In the data rows, the value 128 means zero.
Every row has a hidden score. How much higher is the second row's score than the first row's in each pair? 20 means about the same, 40 much higher and 0 much lower. The score is a weighted sum of the row's numbers plus the product of two more (or one squared), each taken from its middle value.
117,112,141,160,171,98,87,109,130,131
114,94,81,93,145,135,127,177,168,102 -> 34
148,143,181,123,140,188,195,85,100,163
149,134,136,141,100,104,131,189,173,104 -> 22
194,138,158,191,168,79,56,136,158,108
85,147,79,119,157,125,90,187,135,156 -> 24
133,150,186,152,143,173,153,128,94,146
94,103,129,157,135,131,163,99,118,131 -> 10
142,99,103,174,108,145,156,140,114,118
116,120,147,153,129,155,169,105,55,121 -> 21
124,159,156,137,103,125,142,110,116,151
132,67,155,128,103,133,103,138,98,130 -> 23
124,125,165,139,83,130,136,99,109,115
136,122,98,139,88,104,107,166,140,114 -> 20
141,136,109,163,112,121,148,145,170,86
147,87,136,43,130,156,121,114,123,178 -> 23
138,118,157,72,115,127,117,134,158,177
119,50,100,137,112,128,136,133,108,84 -> 18
121,177,123,125,142,183,148,127,107,124
128,113,168,159,149,142,140,96,60,102 -> 18
103,131,132,148,88,165,127,116,108,101
129,189,152,97,100,134,171,132,145,187 -> 24
160,157,128,189,122,82,116,132,126,113
128,144,110,183,155,98,123,126,111,200 -> 16
145,151,187,124,101,92,163,120,119,137
118,121,110,119,118,101,76,152,125,104 -> 13
147,144,109,84,144,116,141,145,94,102
98,182,173,101,162,122,125,117,126,133 -> 16
84,93,144,128,185,154,168,106,96,100
136,97,136,140,152,144,165,104,66,161 -> 20
121,65,106,103,95,162,113,112,140,175
163,136,210,161,110,154,163,114,116,161 -> 30
141,138,103,135,147,118,120,149,118,102
130,132,111,144,113,92,145,142,130,91 -> 17
130,98,106,116,137,189,149,124,90,101
97,99,108,134,164,159,116,112,103,120 -> 10
122,156,149,82,135,138,144,106,121,139
115,152,152,63,119,123,253,85,90,171 -> 26
144,135,192,98,83,125,142,97,118,151
162,44,162,78,99,142,111,135,82,128 -> 22
123,154,140,106,135,124,88,148,99,157
109,110,137,163,149,139,183,92,124,156 -> 13
132,122,133,194,96,119,151,154,90,136
113,128,127,64,109,126,130,126,140,77 -> 21
108,96,115,165,102,104,102,153,134,91
109,71,159,153,152,85,76,125,143,149 -> 17
79,110,102,126,146,171,173,130,145,133
114,112,143,104,124,158,132,111,123,142 -> 22
111,141,139,90,123,205,151,122,82,83
125,120,157,127,163,81,63,165,159,113 -> 11
68,137,182,128,106,164,180,103,90,138
135,138,136,162,148,78,100,136,141,135 -> 3
129,128,113,121,162,119,84,129,184,116
172,180,164,181,100,93,118,158,88,142 -> 28
136,113,106,114,125,113,159,170,160,139
149,76,165,131,121,111,75,167,137,99 -> 22
116,149,103,161,132,121,137,119,100,90
160,159,139,173,140,97,133,120,109,110 -> 20
135,102,95,100,122,129,144,129,158,146
103,125,81,150,159,146,148,119,75,193 -> 15
98,141,149,114,124,138,162,92,140,109
99,105,117,122,139,168,131,114,145,121 -> 19
155,153,127,174,115,120,123,175,121,90
108,144,91,135,98,92,84,110,162,109 -> 6
130,86,122,154,145,141,133,84,104,121
162,142,144,74,130,126,10,140,118,151 -> 30
122,135,64,105,131,99,128,171,111,174
108,124,107,88,120,150,110,145,125,115 -> 23
180,107,130,97,79,115,117,161,156,125
152,205,143,90,146,155,116,113,135,149 -> 14
106,147,134,116,114,107,110,136,119,132
139,115,117,161,102,153,137,106,75,127 -> 19
122,120,96,122,132,169,141,119,148,112
128,160,142,179,109,87,113,139,118,92 -> 18
102,108,129,121,121,155,169,75,78,102
134,116,127,122,162,176,145,92,120,110 -> 21
116,80,68,105,140,88,62,160,182,108
144,84,113,163,182,90,75,129,180,139 -> 12
141,159,132,161,180,73,103,140,118,140
166,185,128,142,125,93,104,162,76,164 -> 28
160,99,140,152,138,136,153,106,134,180
175,177,117,107,198,95,103,130,0,147 -> 27
255,101,142,113,119,161,141,120,145,166
72,115,122,171,168,168,178,99,97,128 -> 3
171,161,125,153,150,97,120,179,141,137
101,147,80,156,118,126,100,138,189,118 -> 11
149,167,200,92,95,130,175,62,121,195
178,130,144,130,144,131,130,113,97,84 -> 18
156,143,112,89,98,156,144,134,93,154
119,71,140,150,141,151,164,79,81,54 -> 12
121,149,181,101,129,133,160,107,118,209
153,130,106,201,102,94,123,171,148,27 -> 18
174,109,147,97,127,107,99,150,103,110
105,104,121,115,157,168,122,121,154,123 -> 12
82,138,142,122,125,146,129,146,95,101
122,109,116,153,88,166,136,89,94,171 -> 11
162,123,204,113,107,184,185,85,115,168
82,131,139,147,150,146,100,167,110,57 -> 17
162,153,119,168,196,103,103,125,150,146
130,155,132,117,98,127,133,166,119,92 -> 34
178,164,80,115,148,132,97,144,177,86
110,145,81,135,130,137,96,153,133,118 -> 8
167,148,201,166,69,73,166,132,73,139
135,110,89,176,126,113,151,173,84,121 -> 9
110,118,92,140,124,117,122,149,168,117
80,80,133,151,157,161,180,92,121,141 -> 19
141,83,105,122,145,174,121,129,133,115
124,137,98,154,98,93,144,150,81,129 -> 16
116,99,162,166,132,149,145,103,63,156
92,151,55,184,113,121,104,138,112,165 -> 10
121,140,160,122,147,134,155,99,141,111
157,82,116,149,62,143,135,139,93,127 -> 26
